One vector is turned by the same rotation once a step. Each row is the vector after some number of steps, and that number follows the row.
The counts run from 0 to 156.
[ 21   5   3 -15  22  -7   0  10   6   9   8   7   8   6 -13   7 -21   3
  -1   1  10  11  -9  -3 -25   0 -10 -17  -5 -21  15  -6  16  -1  11  12
  -1  10   5 -20  18   5   8   2  -4  -1   8  -5 -14   2  -5   9 -10   0
  16 -10  -1  10 -19   6   8   5 -27  -6   1  -5  37  -1  13  -9   5  13
   1  12]  88
[-18 -10   4   4  -1   1   1   3   0   0  -6   1   1  -6   8  22  21  20
 -11 -24 -16   2   7 -14 -23 -14   5   4  -1  -3  13  20   1 -11  -3   2
   5   8 -10  -5  10  22  -7  -2 -27   3   4  -6  -9 -17   6  -4  -7 -19
   7  14  -7 -17  -6 -23   5   6  -2  11  12  -5  21 -17   3   1 -23  12
 -11 -16]  39
[ -6   0   0  -6   4   2  11   4  12 -12   7  -3  -6  15  12 -11  -5 -11
  -1   4  17   1 -10  -4   4  16 -21  -2 -16   3  11 -10  31 -12   6  18
  -2   7  18  15  23 -32  -1  -3   5  -2   2 -11  12  18   2   8  -3   8
   7   4  26  -7  11   7 -16  22 -21  -2 -14  11  12   7  13   3   5  13
   5   5]  148
[  2 -12  17   5  13  -7  16   4  27   8  -1  16  25 -12 -12  10  -3  11
   8  -5   7  11 -14  -7 -23   0 -22  -1 -10 -10  13   3  10   7   1  16
 -15  -3   0  -8   8   4  -8 -17  -5  14  -7  -6  -8   5  -3  14   0  -3
  14 -18 -14  -5  -9 -22  11  15  -5 -14  12   9  14  -1   2   3  -8  22
   3  14]  8
[ -1  -9   6 -14   2   2   5   2  -5  -9  -9  -6  -2  -8  14  14  18   8
  -4 -25 -13   8   5  -2 -13 -11   4   4  12   2  26   3  19  -6   9  -5
  18  24  -7  -3  17   5   0   2 -18   1  11 -11  -7 -10  11   0  -1 -20
  -2  21  -1  -4   0  -9  12  14 -19   8  -1 -16  33   1  15   4 -14   0
 -13 -17]  38
[ -4  -8  -7  18 -10 -11 -12   4   5  20  -9 -25  -6   3   7  26  25   9
 -20 -13 -11   0   2  -7 -24 -10   1  -2  -8 -12  -4  12  -6 -11  -3   7
  16   6   5   9   9  20  13   1  -9   5   3 -17  -7 -10   1 -12 -13  -5
  -6  -1 -20 -15  -1   0  -2  10 -16  12  27   0  17  -6   0   8   4  16
  -1  -9]  27
[ 17 -19  10 -22  19  -5   1   3  12   3  -1   2  16 -15  -2  12 -10 -10
   9 -10   6  24  -6  10   5 -14  -6  -6  -1  11  16  -1  -1  25  12   3
  12   9 -15 -12   8   1  17  -7   2  -2  -1  -8 -18  -1  -2  -2  -2  -7
  -7  13 -11  19  -4   7   7  24 -14 -23  -7 -13  15  10  16  -4 -10   7
 -14  -8]  10
[-12   6   4   5   5  10  -3   0  14   4   6 -10  -2   7 -11  -4   5  10
  -6   6  23  -8   1  -7 -16  10 -20   9 -22 -10  10  22   9 -17  -8  16
 -18  -2  13  11  -9  -2 -24   3 -17   2  -4 -12  -5  13   1  -6  -4  -8
  12  -3  -5 -21  12  -9 -17   0   2   6  -6  11  -9  -8  -7  16   0  21
  13   7]  4
[  3 -13   2 -13  -2  19  14   4  12  13  -3 -12   4 -11   8  -4   9 -20
 -11  11   2  29 -13  20  -7 -15   3   7   8  30   5  11  -1  14  19  -5
   7  -3  -3   0  12 -14  -5 -19   0  11   2 -16   9   0  -4  -9  16   6
 -23  13   3   3  10  -1   9  11   4   2  11 -20  18  28  25  13  -5   0
   0  -3]  125
[  4  -5  13   6   2  20  14  -8  22  21   7  14  12 -12   7   1 -17 -14
   1  17   2   4 -18  10 -30   0  -3  -9 -18  -5   2  -2  -7   3  13   9
  -3  -6  13 -14  18  -5   0 -24  -1 -12  -8  -2   5  14   9   6 -15   6
   6 -14  10  17 -16   6 -14   6   7  -2  18  16  13   1  15  -5  -2   8
   7   6]  60
[ -8   6   4  -7  16  16 -12   7   4  10 -10   1 -16  -6 -26   5  -3  25
  -2  -4  12   0  18  -3 -32 -14  10 -14  -8 -21  11  28  -3 -13   6   2
  -2  16  -2 -18 -10  16 -20  -3 -16  -4  11  -4 -14  -5   2 -16  -7 -16
   8  -6  -9  -8  -1 -11  16   0   3  13   3 -12  13 -21   7   5  -9   7
   9  -7]  103
[ 21  -9   0 -21  24 -17  -5   3   3   6   4  -7   8  -3   2  12  -4  -5
  -2 -14   7  21  -5   7  -1  -8 -10  -6  -5   0  21  -8   9   2  10   2
  17  16  -4 -11  19   2  18  10  -2 -16  12 -15 -22  -5  -7   0 -12 -10
   4  14  -6  11 -10  21   3  14 -32  -5  -2 -12  33  12  13 -15   3  11
  -6 -10]  89
[-11  -4  11  -6  19  15  -3  -2  13  10  -7   5  -4   8 -14  -3  -1   9
 -12 -12  -3  16  -5   2 -22  -3  -6  -3  18   3   4  24  16  -7  11 -11
 -10   0  -1  -2   0  -7 -26 -11   5  19  -4 -24  18  -1 -10  -5  11 -13
 -17  -2  -9 -15   7  -7   8  10 -17  17   1 -16  16   7  19  13 -12   8
   8  -6]  35
[  9  -3   7 -14   7   2  -2  21   7  13   5 -23  11  -6 -10  11 -20   1
  -5  12  13   5  -1   0 -32 -12  -6  -3  -4 -12  22  15  -2   8   0  19
   8   2  -6 -17 -13  16   7   9 -21  -3  15   0 -26   9  -1 -21  -3   7
  20  -2 -11   3 -18   1  -1  -8  -7  -8  -1  -8  12  -6  -3  -5   8   9
  -5  19]  155
[-11 -27   7 -16 -18   2  -5  -3  -9  -2 -13  -5  -4  -1  28   3   2  -4
  -8 -28 -13   7  11  -5 -12  -9  17   3   0   7   7   7   8   0   0  -4
  31   6 -20   3   1   0  13 -10  -5   0  12  -4  17  -7  14 -11   5 -10
  -7  22  11   1  -6   4  -9   8 -18  -9  -8   1  18  -7  11   6  -9   4
 -23  -4]  129
[-31 -24  14  -2  -7   4 -14   3  -3  -1 -17   3   6  -2  16   5  -2   9
  -9 -28 -16  -9  12 -12 -25  -8  10   5  -3   2  -1  29  -3  -1  -7  -3
  19  -4 -15   2 -10   5   2   1  -9  -1  12 -12   7 -12   3  -5   4 -24
  10  14   1 -22  -3 -16  -9  -1  -7   2   0  14   5 -22   5   9 -10   9
 -19  -2]  130
[-12  -9 -12  -5 -11   0 -18   8  -2   6  -1 -22  -5  14  11  -5   0 -17
 -10  -2   1   0   5   5   4  -1 -11  14 -20  10  -7  21   1  -5  -6   2
   9  -7  -4  19 -13 -16  18  10   3  -2   9 -31   6  -2  -2  -9   0   2
  -3  21  -2 -15  14   4 -22   2 -13  -4 -13   5  -5  13   4   6  18  14
  -5  -3]  145
[ -4  -8  10 -16  -5  11 -11  -1   3  15   2 -12   9  -5   6  -7 -25  -7
  -7  13   7   1   5  -4 -41  -5  10   4  -5  -6  17  20   5   2   0  11
  20  -8 -12 -13 -25  -7  -6  -2 -16  -8  10   0   5   1   6 -20   8   8
   9  -4   4   2 -18   6 -14 -13 -11   0 -10   6   9  -6   7  12  11   2
  -6  22]  64
[  3 -20  19  -5  -6  16  -2 -10  19  14  -3   1   8 -15  13   3  -8 -20
  -5  -9  -8  22  -1  11 -12  -3   3  14 -11  21  15  14 -10  10  -2 -15
  26  -8  -9  -5  -4  -5   7 -17  -7  -8  -7 -10  12 -12   3 -10  10  -8
 -16  12  -8   5   6   7 -19   3 -10  -6   1  -2  12  12  20  19  -5  -2
  -5  -9]  62
[ -5   6   0   2  12   7  13   8  20  23  12  14  12 -11  -8   5 -12  -6
 -19  23   3  11 -21  12 -20 -15  -8 -13  -7   8  -3  25 -13  13  10  15
 -29  -7  13  -1   8  -7 -17   5  -4   6  -5  -8   4  19   6 -13  -7   6
  12  -9  -3   0  -1 -12  -2  -8  23   5  13   1   0  12  10  -1  -2   5
  13   4]  123
[-21 -12  12  13   0 -12 -16  11  -6   4 -13 -14   3  11   2   7 -10   7
  -7 -12  -3 -20   5  -6 -24  -3  -3  -1 -21 -10 -14  26 -10 -10   6  15
  16  -7  -5  10  -9  -2  19  -6   4 -11  10 -13  -9   7   0   5  -9 -10
   6  -1 -18 -15 -14   0 -11  14  -1 -10  12  11 -11 -23  -9   2  12  25
  -1   7]  79
[-11  -9  10   8   5 -12 -11  -4  15  14  -9  13   4  -5   4   6   3  -6
  -9 -10 -17   8  -8  16   5 -17   0 -12 -10   8 -22  16 -17  10   4  -5
 -15  -4  -2  11  17  -7  15  -6  31  10 -15 -19  22  -6  -4   7 -13 -11
 -13 -10 -13 -13   9 -19   1  16   6  -8  21  10  -5   5  16   7  -5  11
  -1 -18]  110
[ 10 -13  -4 -14   4 -11  -4  21  -7  -7 -10 -23  10   2  15   6 -11 -15
   7  -5   5   6   9  15  -8 -13   6   1  -8  -3   5   4   5   7   7   6
  38   9 -16  -4  -4  -5  34   0  13  -5  22  -8  -9  -3   2  -3  -1  20
   4   8   2  10 -13   6   4  14 -27 -23  -5  -7  19   5  10  -6  17   8
 -13  11]  77
[ 11  -7  -5 -17   5 -10   1  21  -3  -1   0 -32   7  -6  12  12   1  -9
  -1   7  19  10   4   4 -11 -13  -9   7  -2   8  24   8   9  13  -2  20
  23  12   0  -4  -5   2  15  13  -9  -9  25 -16 -25   7  -1 -23   0  15
   7  10 -10   5  -7  -1   1   6 -14 -19 -11 -16   2   9  -4  -3  13   9
 -20   9]  156
[-26   2   4   7  -5  -9 -12   8   2  -3  -8 -18 -15  10  -2   1   5  13
 -13  10  17 -24   8 -14 -24  -6   5  -3 -11 -14  -2  14   8 -12  -3  23
   7  13   5  15  -3   2   5  -6   3   1   8  -8   9  14   6 -14  -6   7
   5 -15  -6 -25   3 -17  -4   9  -3   2   5  13 -13 -23  -7  10   2  20
  -1  16]  16
[-10 -14   8   0   6   9   8 -12  18   0  -3  11   4   6   0  -7   7  -4
   3 -22  -1  10  -9   2   9  16 -24  14 -16  10   9  -4  18  -7   2   6
  -6   4   8  12  21 -18   1 -17  -1   1  -6 -15   4   1  -4  23  -3 -12
  -1  13   6  -6  19  -4 -13  30 -11   3  -7  10  12   9  17   9  -3  17
   7  -8]  149
[ -4  -3   8   6  10  -8  -9   4   9  17   2 -12   3  -2  -8  20  -6  12
  -6   0  -2   2  -7  -5 -26  -6  -6  -7  -9 -10   5  24 -17  -2   4  14
   9   0   6  -8  -3  19   5   4 -22 -18   7 -10 -20   4  -2 -16 -19 -18
   7  -2 -24  -3 -16   7 -13   6   0   8  15  -3  -2 -12  -7  -7   0  13
   0 -13]  91
[  4   0   3 -17   7   0 -10  15   0  -1  -2 -25  -7  -8  -4   5 -14   0
  -2  20  23  -5   7  -3 -19 -16  17 -11  -4  -5  12  21  -6   3  15  12
  29  10  -9  -7 -12  -1   8   3  -6 -14  20  -2 -14   6   6 -29  -5  11
  -1  -5  -6  11 -12  14   4  11  -2 -11  -4  -8   1 -14  -4   2   8   6
 -11   9]  13
[-14  -2  18   1   1  16   8  -3   6   4 -11  18  -7   1   5 -10 -19   1
  -3   1   0  -4  -5  10 -38  -3  22 -20   3 -13  -5   3   8 -11  24  -2
  10   2   3  -6   5 -14  -2 -27  12   6   9   2  27   6   5  12  -2   5
  -4 -24  13   3 -15  -3   9  10   1   4  20  16  18 -11  23  -6   0   9
   6  12]  48
[-16  -6  -3  -6   2 -21  -3  -7   4 -11  -6  -3  -8   6  11   0  13  -5
  -1  -5  16 -11  10  -3  25   0  -3  -3 -15  -1   3 -12  17  -9  -2  10
  -2  15   1  22  17 -17  12   4  22   9  -4 -16  24   0   4   3 -11  -2
   2   0   7 -14  24 -10   2  28 -16 -20 -13   9   4   1   4  10  -3  18
 -15  -1]  18
[ -8  12   0  -3   0  17  -9  -5  -1  18   2  -3 -19  15 -12  -2 -10  11
 -13  -2   1   0  11  -2 -42   2  16 -12   1 -25  -3  20   6 -29   8  -3
   9   4  -2  -9 -11  -2 -15  -6  -2   0  12  -4  10  -6   0  -4   0  -3
  -5 -12   4 -13 -10   6   3 -11 -15  25   5  -1  31  -9  21   7  -1   5
  13   9]  115
[-22  -2  -1   4   1  18  -1  11   2   1  -3   0   2  -6 -11  -6  -1   6
  -6  -3   5  -5   7   7  -5 -11  -8   3 -24   7 -13  38   1   1  -8   0
 -24   4   7  19 -10 -13 -10   5   4   8   7 -24   3   1   3  11   1 -14
  16   9   0 -26  23 -34   4  -3  14  -1 -13   3  -9   5   8  10   0  15
   7   3]  134
[-30  -7   1   0  -4   2  -7  16   1  -4  -5 -14   9  12   6  -1  -2  15
 -15 -17   1 -11   0 -15 -26  -3 -20  13  -5  -3  -2  29  15 -10  -3  13
  -4 -12  -6  12 -13  -8  -6  11  -8   0  20 -22  -1   4  -1  -2  10 -13
  18   8  -4 -30   2 -18 -10   0  -5  -1  -1   2  -6 -17   0  -4  -1  16
  -2  15]  67
[ -9 -13  13   5 -12  22   2   0  12  15 -14  -7   9  -8   5   2   7   6
 -10   1  -4  20  -3  16 -33 -10   4   9  14  13   0  24   0   8  15 -10
   9 -14  -2   0  -6   4  -7 -28   1  16  -4  -9   9  -1  -5  -2  19   4
 -25  -5 -16  -7  -1  -7   5  12   1   4  21 -12  11  10  18  13 -11   7
   9   8]  126
[-20   4   0   6   1  -7   1   2   5  10  10   7  -2   5  10  11   7  17
 -22 -12 -17 -13  -3 -24 -20  -5  -5 -15 -15 -19  13  11   8  -9 -15  24
 -20   6  11  -1  12   9   0  21 -24  -3  10  -4   2   4  10  -7 -17 -14
  24   1  13 -21  -5 -11  -6 -10  -7   8   6  13  19 -12   1   0   2   8
  -1   1]  119
